In the rows, zero is written as 128.
Y: rows in several groups, each row roughly a mix of its group's directions (one row in no group):
Y (147 x 10):
[[ 91 141 158 127 126 129 104 113 136  62]
 [ 88 171 126 128 133  89  94 159 126 150]
 [ 93 127 163 140 142 131 100 116 134  66]
 [133 157 176 107  81 151 116 125 148 156]
 [107 126  77 110 148 126 126  87 140  83]
 [138  94 185 160 133 143 132 135 122 169]
 [109 153 109 167 146 135 128  94  99  79]
 [189 140 104 160 106 110 147 144 114 105]
 [ 99 110 192 157 146 160 123 127 140 137]
 [ 78 168 134 134 148 124  84 118 134  97]
 [145 166 154 142  95 161 138  81 113 110]
 [ 82 149 117 149 156 102  84 129 135  96]
 [175 142  83 101 109 110 132 133 116 168]
 [ 83 151 137 176 159 156 134 111 143 107]
 [118 127 162 148  94 161 102 148 173 102]
 [121 145 121 174 141 142 136  97 110  70]
 [146 130  71  83 120 109  99 116 113 147]
 [ 99 131 111 141 186  99  99 113 133  95]
 [137 135  77 115 151 122 142  85 107  88]
 [109  99  91 152 180  93 122 150 129 121]
 [142  92 109  79 105 110 115 168 145 149]
 [157 162 154 142 108 156 155  91 113 165]
 [117 162 162 178 147 150 152  94 118 122]
 [ 89 145 115 157 166 150 141  88 147  99]
 [105 136 126 137 181  94  80 128 129 103]
 [108 106 192 164 148 140 114 141 133 148]
 [140 158 172 133 101 154 141 102 140 175]
 [ 83 109 107  96 160 149 125  92 152 106]
 [161 106 164 159 107 159 161 148 138  98]
 [117 141 199 135 109 162 120 148 134 144]
 [ 91 116  89 110 155 136 134  86 135  87]
 [148 100 128  85  97 110 111 170 137 161]
 [ 80 139 167 155 142 148 117 126 140  82]
 [136 167 171 154 114 152 141 103 131 171]
 [124 172 184 147 106 143 117  95 124 144]
 [ 89 131 162 141 129 147 115 119 149  67]
 [163 151 141  98  91 154 150  92 108 154]
 [130 117  87 136 161 128 154  88  94  93]
 [ 80 150 160 147 155 147 119 125 176 126]
 [ 99 129 104 126 166  90  80 140 135 100]
 [ 80 154 141 165 158 141 116 102 139  95]
 [ 85 133 181 148 140 138  99 134 155 102]
 [134  83  70 123 149 113 136 148 124  95]
 [102 113 125 156 168  95 113 183 130 132]
 [143 117 134 143 113 166 193  97 128 143]
 [115 159  63 118 126 102 126 114 130  92]
 [102 131  85 111 138 117 118  83 136  79]
 [151 144 166  95  80 153 135 103 135 154]
 [117 162 137 180 156 149 150  88 117 116]
 [ 96 134 183 150 111 144 125 161 154 155]
 [178 109  98  93  91 110 131 135  98 123]
 [120  80  87 112 146 106 126 173 141 111]
 [ 97 118 153 140 144 187 136 115 146  90]
 [ 80  80 126 137 166 112 123 144 156 118]
 [122 152 129 181 142 150 132 105 107  78]
 [144 133  79 125 156 115 140  94  86  97]
 [113 140 103 118 166  82  83 141 132 100]
 [ 91 135 170 134 120 148 111 129 160  76]
 [ 95 129 156 138 141 136 105 115 134  60]
 [110 105 127 103 158 111 143 138 109 193]
 [112  87  87 116 176  98 121 125 139 108]
 [121 141 174 146  87 172 159 128 134 147]
 [ 89 128 134 157 170 153 133 100 148  87]
 [129 136 115 146 129 159 126 103 154  59]
 [ 90 142 122 161 163 150 130  92 142  87]
 [171 126  97 108 113 110 134 140 120 188]
 [165  86 133 102 112 145 185 127 120 128]
 [ 94 119 103 160 166 114 111 154 135  81]
 [149  99 105  75  88 120 110 154 144 135]
 [ 91 111 120 159 179  91 110 151 139 126]
 [149 134 180 123  86 155 125 153 120 163]
 [118 124 173 136  98 141 114 163 168 164]
 [150 153  69  96 113  92 120 133 119 113]
 [134 123 188 113  98 155 157 104 150 140]
 [112 139 108 168 171 157 148 105 103  96]
 [161 134 106 130 128 119 137 157 110 197]
 [145 155  61 108 119 110 139 105 117 103]
 [146 112 162 105  97 121 127 170 140 178]
 [110 141 157 176 153 148 156  92 129  99]
 [107 153 148 175 168 143 161  97 117 126]
 [107 138  88 118 168  93  95 122 134  90]
 [154 120  71 122 164 124 140  96 103 106]
 [175 125  98 113 108 121 145 156 109 177]
 [153 116 151 102 103 104 121 163 139 183]
 [138 138 129 146 123 157 117 105 164  62]
 [123 148  65  96 136 101 120 123 132  91]
 [161 146 156 145  83 108 122 168 106 154]
 [113 101  95 119 172 135 164  94 146 101]
 [114 139 114 167 155 153 141  97 113  74]
 [108 148 106 156 144 140 125  89 115  69]
 [ 85 133 143 176 171 156 135 113 146 121]
 [153  92 139 140 136 119 165 169 130 175]
 [119 102 197 143 133 154 133 146 138 154]
 [149 137 173 138 108 116 120 165 119 182]
 [108  95 191 154 141 148 118 142 137 153]
 [159 121 179 147 101 142 138 171 130 154]
 [157 127 137 111  92 100 127 170 118 177]
 [ 99 106 103 147 174  86 102 148 122 109]
 [166 135 127 136 108  93 137 165  98 173]
 [139 117  87 119 171 108 141  89  90 114]
 [161 126 116 106 106 111 134 148 132 196]
 [141 119 136  91 110  99 115 157 139 188]
 [ 73 144 145 144 152 116  84 143 144 102]
 [146 126 155 154 109 166 176  91 148 124]
 [132 153  58 118 119 101 136 111 123 101]
 [130 158 166  97  86 161 126  92 127 117]
 [168 130 156 128  80 108 124 170 127 156]
 [ 86 152 155 144 121 141 109 110 148  73]
 [115 139 153 173 134 167 134 110 121  75]
 [177 117  89 109 135 122 142 150 115 176]
 [ 82 145 175 144 121 133 105 128 139  84]
 [ 86 161 146 148 126 127 105 101 132  75]
 [133 149 196 126 104 158 118 151 126 147]
 [139 153 129 169 129 152 117 106 142  66]
 [114  99 195 141 139 149 113 150 136 152]
 [130 114 147  90 104 108 123 163 127 187]
 [168 115 106 109 116 120 144 152 124 191]
 [107 129 173 138  91 151 121 150 177 143]
 [ 82 140 171 148 138 138 107 120 142  80]
 [ 95 128 110 131 180 143 125  80 141 100]
 [100  97 142 100 146 121 146 143 107 188]
 [ 66 143 136 113 155 147  95  95 136 127]
 [ 75 136 147 128 144 119  77 155 147 106]
 [ 98 112  92 156 182 104 120 127 131  98]
 [135  99 118  82 108 101  98 176 133 143]
 [157 164  69 109 113  99 129 118 113 114]
 [132 121 147 192 151 131 161  89 133 133]
 [149 156 177 130 101 144 139 129 118 181]
 [108 161 147 176 155 145 141  89 116 103]
 [124 136 171 112  94 120 105 163 159 167]
 [163 133 160 108  77 154 137 148 117 161]
 [131 147 161 120  83 124 109 168 153 167]
 [111 160 163 173 141 149 142  95 115  96]
 [130 102 144 131 154 137 164 158 103 183]
 [146 126  88 101 163  96 136 100  86 119]
 [151  90 109  78  97 107 110 158 135 138]
 [118 123 107 111 154  80  76 157 130 115]
 [103 176 137 142 132 110  73 156 116 140]
 [ 80 133 178 150 133 141 110 121 152  94]
 [153 122 155 136  85 167 169 123 121 161]
 [123  83 100 139 187 105 122 105 127 118]
 [131 154  60 127 123 107 146 101 124 100]
 [137 151 103 138 123 127 107  94 152  64]
 [102 100 102 141 167  90 106 168 133 111]
 [115 145 101 165 163 128 136  89 104  87]
 [142 142 170 135  73 150 138 153 123 162]
 [108 101 117 158 168  94 119 179 135 130]]

which group is each row in? (one row of each group first):
[110 106 174 122 134 148 143 159 119 183] | D
[141 166 158 103  88 155 126  97 131 163] | E
[181 161 125 114  79 131 141 130 105 150] | T
[125 141 167 133  76 132 107 166 152 156] | B

[147 114 150 131 109 178 181 105 126 148] | T
[131  91 115  75 106 105 101 163 146 133] | E
[138 111  81 127 179  87 124 110 123 110] | T
[163 135  83  93 135  95 129 113  87 130] | B
[145  92 118 132 156 144 159 141 146 187] | B
[154 119  89 107 107 109 102 168  91 104] | E
[122 107 199 145 131 153 118 146 134 156] | T
[ 85  93 137 107 176 132 112 139 157 105] | T
